J_149: [-26  11  10  41  44]
J_5: [-14  96   7  14  66]
J_284: [-61  76 106   7 -64]
J_219: [ 12  -8 -23 -22 -16]
J_595: [-32 -21  28  24  15]
len: [-26  11  10  41]
4
len: [-32 -21  28  24]
4
len: [-14  96   7  14  66]
5
len: [-61  76 106   7 -64]
5
len: [ 12  -8 -23 -22]
4
len: [-26  11  10  41  44]
5

J_124: [  1 -27 -31 -38  27  15  -4  59 -21 -47  32  31]
J_169: [   0   56   42   38  -73  -21  -50 -120    1   72 -100   26]
J_674: [-14  -2 -38 -18  23  16  34  35 -25 -56  30   8]
J_953: [-16  -8 -29 -18  18   8  -6  24 -22 -54   4  42]
J_802: [ -27  -50  -49  -41   99    6    2   57  -28 -121   36   63]
J_154: [  1  20  36  28 -22 -22 -29 -73  16  47 -54   1]
J_474: [  3 -70 -31 -48  54  12 -40 110  -2 -69  50  61]
J_629: [  -7   53   33   59 -110  -13  -24  -43   41   89  -55  -23]
J_206: [  9 -26 -15 -25  18  11   4  56  -5 -18  40   0]
J_199: [ 20  36   8  -2 -55   9   7 -36 -18  48 -18 -16]
J_531: [ 10  51  17  21 -83   4   0 -46  -6  67 -38 -17]
len: [  1 -27 -31 -38  27  15]
6
len: [  1 -27 -31 -38  27  15  -4  59 -21 -47  32]
11
len: [ -27  -50  -49  -41   99    6    2   57  -28 -121   36   63]
12
len: [  1 -27 -31 -38  27  15  -4  59]
8
len: [-14  -2 -38 -18  23  16  34  35]
8

J_480: [  0   2 -10 -21   0   1  -7  -2   0   4   7   0   0   0 -18   1  -2  -9
  -2  -1  -2 -19   0   2  -1 -11   1   1  -1   0   2   0   0  -5   0   8
   2  -3   1   0 -10   0  -3  -1  -1  -2   0   1  -1 -12  -1   0  -1   1
   0   2  -2   5   0  -6   0  -2]
J_691: [ 21 -34  20  -8 -33 -30  -4  22  28  25  40 -35 -34  24  17  30 -32  38
  29 -32  28  13  31  28 -35  17  27  22  19 -34  32 -31 -35  23 -35  54
 -33 -33 -35  28  23 -34  22 -37 -41 -34  25  37 -32  30 -35 -34 -35  27
  26 -33 -34 -33  32  22  21 -32]
J_264: [ 40 -39   8 -74 -45 -33 -39  29  38  53  78 -49 -43  35 -35  52 -47  15
  42 -47  35 -48  47  65 -49   3  49  42  31 -45  70 -42 -45  16 -49  85
 -40 -50 -39  46  15 -43  24 -49 -58 -48  62  65 -46   1 -45 -42 -48  39
  65 -39 -48 -29  41  26  41 -44]
J_641: [ 84 -75  76  17 -78 -70  31  80  85  88  99 -80 -77  81  53  92 -76  80
  89 -79  83  44  91  94 -80  69  90  85  79 -78  93 -75 -78  75 -80  97
 -76 -78 -74  89  74 -75  77 -80 -78 -78  89  98 -76  74 -76 -76 -80  85
  81 -74 -77 -66  93  81  83 -75]
J_378: [ 85 -58 103 112 -58 -64  98  94  92  81  61 -56 -58  90 118  80 -57 101
  85 -60  92 119  80  63 -57 102  83  84  91 -59  59 -61 -57 102 -56  45
 -62 -58 -59  83  97 -57  96 -55 -34 -58  57  68 -57 110 -57 -60 -57  93
  44 -58 -58 -54  93  91  84 -59]
len: [ 40 -39   8 -74 -45 -33 -39  29  38  53  78 -49 -43  35 -35  52 -47  15
  42 -47  35 -48  47  65 -49   3  49  42  31 -45  70 -42 -45  16 -49  85
 -40 -50 -39  46  15 -43  24 -49 -58 -48  62  65 -46   1 -45 -42 -48  39
  65]
55
len: [ 85 -58 103 112 -58 -64  98  94  92  81  61 -56 -58  90 118  80 -57 101
  85 -60  92 119  80  63 -57 102  83  84  91 -59  59 -61 -57 102 -56  45
 -62 -58 -59  83  97 -57  96 -55 -34 -58]
46

